In the rows, 128 means zero.
Each named move below is a turn or a mirror, shown by a few rows before and after it. Which moves, in which order, take the first row of each later pair to the second? The first pair is answered.
move B:
[ 94 141  47 154 115 134 105 129 145 133 109 166 165 107]  ->  [ 82 128  54 104 144 137 104 119 129 118 146 149 184 124]
[121 177  97 138  74 147 106 140 133 105 164 144  86 111]  ->  [115 167 101  97  96 147 104 132 123  95 196 129 102 124]
[120 155 108 126 119 140 110 139 175 153 139 154 122  84]  ->  [113 148 114  88 140 142 110 131 161 142 166 137 136  95]
move W:
[114 159 123 121 125 158 115 129 121 113 118 125 145 105]  ->  [127 163 145 112 124 160 117 125 125 112 132 118 136 113]
[ 93 115 101  95 145 133 129 133 122 125 133 132 177 129]  ->  [122 121 151  77 139 139 131 126 131 126 158 120 160 148]
[110 130 112 167 126 116 137 138 126 137  95 127 127 138]  ->  [133 141 162 149 114 123 140 136 145 138 117 124 120 161]
move D:
[105 135  82 143 108 143 150 138 182 123 123 185 162  92]  ->  [107 138 101 170 102 124 150 149 177 129  80 183 145 118]
[113 112 103 119 159 122 123 128 111 115 124 111 127 128]  ->  [112 110 102 122 158 120 123 131 111 115 119 114 128 129]
[118 117 136 128 158 101 130 129  83 133  76  96 123 189]  ->  [132 114 153 107 164 108 131 118  82 126 111  79 112 184]
[131 108 159  66 150 107 129  95 154 115 165 130 132 139]  ->  [115 110 131  67 148 113 128  97 157 116 166 145 153 122]
move P:
[104 105  98 108 129 127 165 130  94 141 105 153 166  97]  ->  [105  97 122  96 143 113 166 129  79 138  97 138 158 132]
[138 128 121 154 120 129 153 163 149 121 119  92  96 136]  ->  [129 132  93 151 112 142 151 160 162 123 132 107 119 109]
[162 129 153 121  82 154 124 107 150 146 194 146 121  53]  ->  [141 119 162  72 108 147 120 105 138 137 215 138 161  88]
move K:
[151 133 157 113 167 156 113 119 127 138 174  94  96 140]  ->  [159 149 167 123 141 164 113 124 155 146 171 117 107 139]
[106 113 109 103 165 116 105 150 119  90 109 132 172 131]  ->  [135 107 136 128 170 103 110 144  99  89  98 102 108 132]
[ 81  99  96 106 178 100 129 132  72 114  86 114 168 150]  ->  [134 107 149 156 155  89 138 130  73 122  68  89  80 149]
Then:
(two moves a pair)
[120 128  82 124 126 136 121 115 140 119 133 151 163  95]  ->  [161 142 172 119 116 133 126 115 154 122 143 136 128 145] => D W
[116  99 148  81 145 132 126 125 123 124 147 118 203 182]  ->  [ 92  83  93 125 159 111 124 133  89 124  91 111 184 164] => K W
[164 129  76 180  98 167 119 126 150 133 126 131 100  67]  ->  [147 140 106 101 100 183 115 127 178 130 175 154 183 116] => W P
[124 163 182  82 121 129 156 115 135 109 123 113 133 187]  ->  [146 170 184 129 101 125 159 118 136 118  97 112  92 165] => K P
[145 132 114 159 118 164 139  94 124 150 116 121  95 149]  ->  [128 134 110 113 128 173 137  92 132 144 150 130 145 162] => K B
[108 135 158 109 118 141 129 103 148 127 170 129 160 128]  ->  [126 143 182 160  98 125 131 112 148 140 123 128 118 141] => P B
[141 106 147  93 156 128 137 112 102 105 164  85 100 121]  ->  [163 123 144 157 114 132 138 124 125 122 130 107  65  91] => B D
[104 100 130 155 141 109 124 139 148 136  98 132  93 116]  ->  [ 97  99 103 144 144 119 123 135 151 133 110 137 111  95] => P K
[106 136 127 122 126 105 137 139 149 145 114 181 207 164]  ->  [109 132 154 121 131  91 139 138 139 142 107 168 193 188] => D B
[127 124 126  83 141 148 121 101 135 118 172 133 167 119]  ->  [107 120  86 107 145 140 120 108 122 120 138 144 176 103] => W D
[ 66 130 121 106 104  97 131 147 161 136  71 181 210 160]  ->  [ 99 134 162 154  88  82 135 154 156 145  35 166 147 172] => D P
[118 112 119 101 147 137 127 116 125 125 170 114 132 105]  ->  [136 125 135 168 116 121 131 131 132 140 109 124  88 110] => P B
[122 143 120 139 104 143  95 126 139 117 164 132 172 116]  ->  [117 148 116 161  94 133  95 137 141 123 134 140 165 122] => B D
[121 150 116 143  93 142 109 146 152 137 129 124 167 115]  ->  [121 133  87 150 117 133 110 135 118 126 126  96 136  90] => W W
[ 70 139 100 129 170  87 124 114 110 116 103 124 141 150]  ->  [ 84 146 119 155 158  81 126 120 116 121  79 123 118 157] => D B
[114 126 129  73 148 138 127 119 156 133 151 117 184 145]  ->  [113 144 113 121 112 138 127 132 180 150 109 153 189 132] => B P
